Each path below is one point turned by a fixed rotation once a step. After each direction that follows a path, write how fast that rotation turns it, in degrees per step (0 if it stays still).
Each turn is a multiple of 5 degrees from 10 to 175, or 0.
Each row of a path follows its step; steps can be skipped.
Path 1:
step 0: [  2  24 -18 -14   4  20  11  13  -1   5 -16   0   4  18 -24 -21 -19 -20
 -25  -4 -21  16  -6 -20  -3   3  25  -5  11  14  -3  -2   0   8  14  11
  12   2 -11  -1 -19   0   0]
step 3: [-20  -9 -12  -7 -13   6 -18   1  -6  25   8   7   7  11   2   0   0  11
  10   2  16   6  -9 -22   6  -6   1   9  13 -17   5   4  14   5  11 -19
 -42 -11  -7 -31  13  -7  13]
step 4: [ -5  -6  10  11   1 -27   0   8  16   4 -31  -7  -9 -11  -8   7   9   5
  -2  32 -18   9  27   9  10  20 -10   3   5  -5  11  -3   4   7  19   0
 -16 -24  -6  12   0 -19  12]
step 5: [  9 -14 -11   3   2  -2   6  20   3 -14 -12  24   6  -4  -6 -17   1  -4
  -9   7  -3  30 -41   5  -3  -1   9  13  23   9  14  -4 -10  -1  10  16
   5  19  14  12  24  -5  14]
step 6: [ 12  11   3 -14   5   3   9   3   2   0  -2 -18  18   4 -13  17 -20 -20
  18 -11 -22  23   9 -16 -20  12  22   1  26   8 -16   0  -2 -17   9  10
 -15   8   4   5 -28  11  -5]
step 13: [  5   1 -41   0 -23   8  -1  23 -13  -8  16   0   9 -13   0 -19 -28  12
  -9  -4  -5   7   2  -2   6 -17  -5  16 -13   0  -9  -1   5  -2  -2 -11
  38  -6 -16   8   8  -4  -2]
step 14: [-20  -5   6  -4  -4  20 -18   8 -18  -3  21  19  -9  21  18  18  15   2
  14   7 -14  -1  12 -20 -10   3  -6  -9  12  23 -14  -2  21   0  18  -3
   4 -14 -23  -6  -6  12 -11]
step 15: [-17 -10   2  11  -5   5 -22   9   2   9  -5 -13  24  34  10  -6 -12   6
  -8  33  20   0   5  13  15  14   2 -10  -1  -3  15   2 -20  -4 -14 -15
 -17 -19 -16  -3  12  -7   9]
[ 6 -2 -1  0 -7 11 -6  5 -1  5  2 -3  0 -4 -2  8 -2  6  0 -3 -4 -4  4 -2
  2 -3 -5  9  2  5 -5  2 -4  3  7  5 -7  6  8 -5 -5 -3  0]
140
[ 1 -7  7 -3  0  3 -9  3  2 -2 -5 -3  5 11  6  3  2 -6  0 -1  3  1  3  3
 -6 -2  7  3  4  4 -2 11 -1 -1 -3  0  3  5  5  8  5  6 -4]
80
[-3 -7  5  2  1 -1  1 -6 -7  2 -1  4  1 -4 -4  1 -4  3 -4 -5  9 -4 -5 -5
  5 -2  1  8 11  7 -7  0 -5 -4 -8 -5  3 -6  1  2  5 -6  5]
175
[ -2  -1   2   5   1   3  -3   4   8 -10   5   5  10   4  -2  -2   3   2
   6  -6  -3   6   2  -8   0   3 -12  -5   1   4  -2  -4  -2  -7  -4   5
   5   3   1   3  -1  -4   3]
85
[  2  -2  -5 -10  -5  -3  -3   6   2   8  -1   0   6   2  -7  -5   5  -3
  -5   4  12   7  -6  -3   2  -5   2   2  -8   0  -6  -8  -2  -2   0   5
   5  -1   4  -5  -1   4  -1]
140
[  0  -5  -1  -2   0  10  -1  -2   2   4   0   6 -12  -3   2  -9   0  -2
   3  -3  -5   7 -10  -3  -6   1  -1   4   2   1   5   6   1   1   1  -4
  13   4   1  -8   1  -1  -2]
130
Path 2:
step 0: [ -8   0  -4  17  23  -5   8   8 -14  20  -4  19  -3  -1   4   6 -18  -6
 -11  -7   5  -7 -30  12 -14  -5  30  27   4   0 -11  -7 -13 -24   1   3
  15  22   9   6   5  -8  22]
step 1: [-16  -2  21  -4  -1  21 -18   8 -16  11  -1   3 -11 -15 -19 -16 -13   2
  -9 -16   2  16 -20  18  -2  15  15   2  19  18   1 -13  -9   4  -6  -1
   4  20 -23  -8 -21 -23   3]
step 5: [-24  20 -19   4  13  -1 -14  24  14  12  -6 -18 -18   0 -25  -7 -11   6
   7 -15   3   0  17  15 -13   1   8   0  28   2   4 -18   6  -1 -16 -13
   1   3 -25   1  -5 -18  -1]
step 7: [  6   2  -1  16  19  -1 -10  10  12  17  31  -2  -2   6   4 -17  12   1
 -21  -8  22  14  11  -2  10 -22   9   7   7 -11  18  -9  14 -25  16   5
  -8   7 -36   6  -2  -3  -4]
step 8: [  9  -4   1  33  14   4  16  -5 -28  12  14 -14   7 -12 -13   9  14 -18
 -31 -15  -6  -2  11   8  -9  11  10   3  -8   8  18   0   7 -25   5   2
  -9   2  -5  -9 -14  17  21]
step 10: [ 15  24 -18   2  23  21   0 -17 -22  -9  15  -9 -25 -16   8 -14  10 -10
  -1  -4 -24 -10  12  13   4  17   8 -21  12   1  -4  -2  -5   6   5   0
   5   2  -2  -7  21  -2  28]
step 13: [ -8  13  18 -14   7   1   4  19 -13  16 -14  -1  12 -45  -4   6   5  14
 -10 -12   8  26 -16   6 -14   1  14   3  12   4   3 -20 -11 -11  -7  -8
 -18  18 -10   1  17 -12  -1]
step 15: [  9  10  -4   4   7  -5  10  25  -3   9  11  15  -2 -16  12  -3 -16  11
 -17 -25  -4   6  -4   9   4   8  -1 -16   2 -29 -25  20  -6 -13  11   7
 -27  18  -9  25  -3  -4   5]
[ 15   4  -1   7   3   2   2   0   5  -2   4 -11  -6   3  -6   8   1   1
   2   0  -2   2  -1   3  -4  -8  -4   2   2   4   4  -3  11   3   6   1
  -2  -2   1  -3  -1  -1  -1]
25
[ -4   6  -2   7  -6  -2   2   2   1  -1  -5   3   6   7   0   9   7  -9
  -2   6   0   1  -4   6  -9   1  -2   2  -2   2  -3  -4  -3  -5   0  -4
  -1   8  -5   3 -12   3   3]
90
[  1  -4  -3   1   7   3  11   0  -2   2   4   0  -4   1   1   8   1  -1
   0   3   1 -11   6  -2   4   5   5  -4   3   6  -3  -1  -6   4  -1   0
  -1   6  -7  -1  -4  -7 -13]
155
[-9  2  1 10 -4 12  4 -3 10 -2 -6 -7 -3 -1  6 -5  3  9  3 -6 -1  0  0 -2
 -3  0  4 -3 -2 -1  1  6 -3  6  5 -2  3  8  0 -3  1 -2  2]
85
[ -2  -3 -10   3   5   1   7  -2  -4   0   1  -1   6   1   0   0  -1  -7
   3   6  -9   2  -3  -5  -1   9   2   4  -1   4   4   4   3   4   0  11
   9  -1   2  -6   4   5   8]
175
[ 1 -7  1 -5 -3 -1 -1  0 -8 10 -3 -7  2 -4  4 -1  1 -3 -9  6 -4  4 -4 -1
  2 -8  0  2 -5 -1 10 10  1  3  5 -1 -5  5 -5 -4 -6 -8 -1]
60
Path 3:
step 0: [ 16  20 -10  -2 -19  19  -6  -8  -3  -9  -2  -6   7 -28   7   1 -11  -1
  -6 -26  28   6 -25   8   5  13 -10  13 -13   8   3  10  11  14 -14  12
 -38  25  -2  -4  13  17  -6]
step 2: [ 30  -2  -9 -11  10 -15   1  -6 -20  16  -1 -12  -5  15  -6  18  -1  10
  15   7 -20  -4  -6  -9 -15   8  -3  -7 -16 -25 -17  18   0   6 -26  -8
   8  19 -11 -34   0   7 -32]
step 4: [-15  39  -3   7  -3 -24  11 -13 -11 -12   8 -11  19   2 -17 -17  -5   2
  -9 -10  12   7  -5  22  12 -18  -6  -3   7  -5   2   3  25  30  -3 -14
  -7 -18  19 -17   8  -8 -21]
step 7: [  3  14   7  -6   8 -20  16   6 -15 -10  -7   3 -14  16 -24  -8  -3  -7
   4  -8  16   9 -17 -16 -25   1  -6  11   2 -39  -7  33  12  11 -21 -16
  -5 -12   1 -17   0   8 -16]
step 8: [  9 -11  18 -10 -15   0 -15  22 -23  -6 -15 -11  10  -5  12  15  27  -3
   4  -1 -15  11   2  11  10 -20 -22  13 -13   2 -13  30  18  17 -15 -10
 -13  11  11  -9  10   2 -31]
step 9: [ 24  17   3  14  14 -22 -10   4 -18 -18  -5 -25  11  -6 -11 -23   1   3
 -13  13   6  -1 -14  18  26   2  -3 -11 -15  24  -1  -3  -2  34   8 -10
   1   3  20 -10  -8  20  -8]
step 12: [  8  21  22 -11   5 -33   0   8   3   3   7 -28 -14  12 -33  -6  21 -10
 -10  -2   6  -1 -16   7  -5  20 -15  -1   3 -12  -1  16 -21  11 -15 -13
 -10  21  10  -2  -2  27 -11]
step 15: [ 17  38  -8   9  16  -7   5 -13  -6  12  12 -39   3  18  -5  -2   6  15
  -9 -22  11   0  -6 -10   3  24  -9  14  13  21   0   5  18  10  -3 -10
   0  10   8 -26  10   5 -19]
[ -5  -5   4   4   2  -1  -7  -4   0   0  -8   0  -2   2   0   6  -2 -11
   4   2   3 -10   2   5  -8   3  -3   3   5  -8  -1   6  -9   1   2  -6
   3   4  -6  -1   0   3  -5]
70
[-10  -1   6  -2  -1   6   6   6   1  -2  -3  -6  -8   6  -6   7   2   3
  -4  -5   0  -3  -5   2  -1   1  -3   5  -4  11  -2   6   0  -4   6   5
   2   4   1   0  -5  -9  -1]
155
[ -4   7   2  -1  -3   0  -4  -1   7   1   3  -2   2   2   3   7  10 -11
  -2  -6   0   4   4  -5  -1   0  -7   6   7   0   0  -2   6   5   1  -4
  -8   1  10   1   9  -4   1]
100
[  1  -6   3   3   6   4  -7   1   6  -8  -4   4   0   3  -8  -8  -4  -7
   3   0 -10   5  -4   1   2  -6   1   3   0   1  -6   3   9  -2   2  -3
  -2 -10   1  -7   0  -2  -1]
25
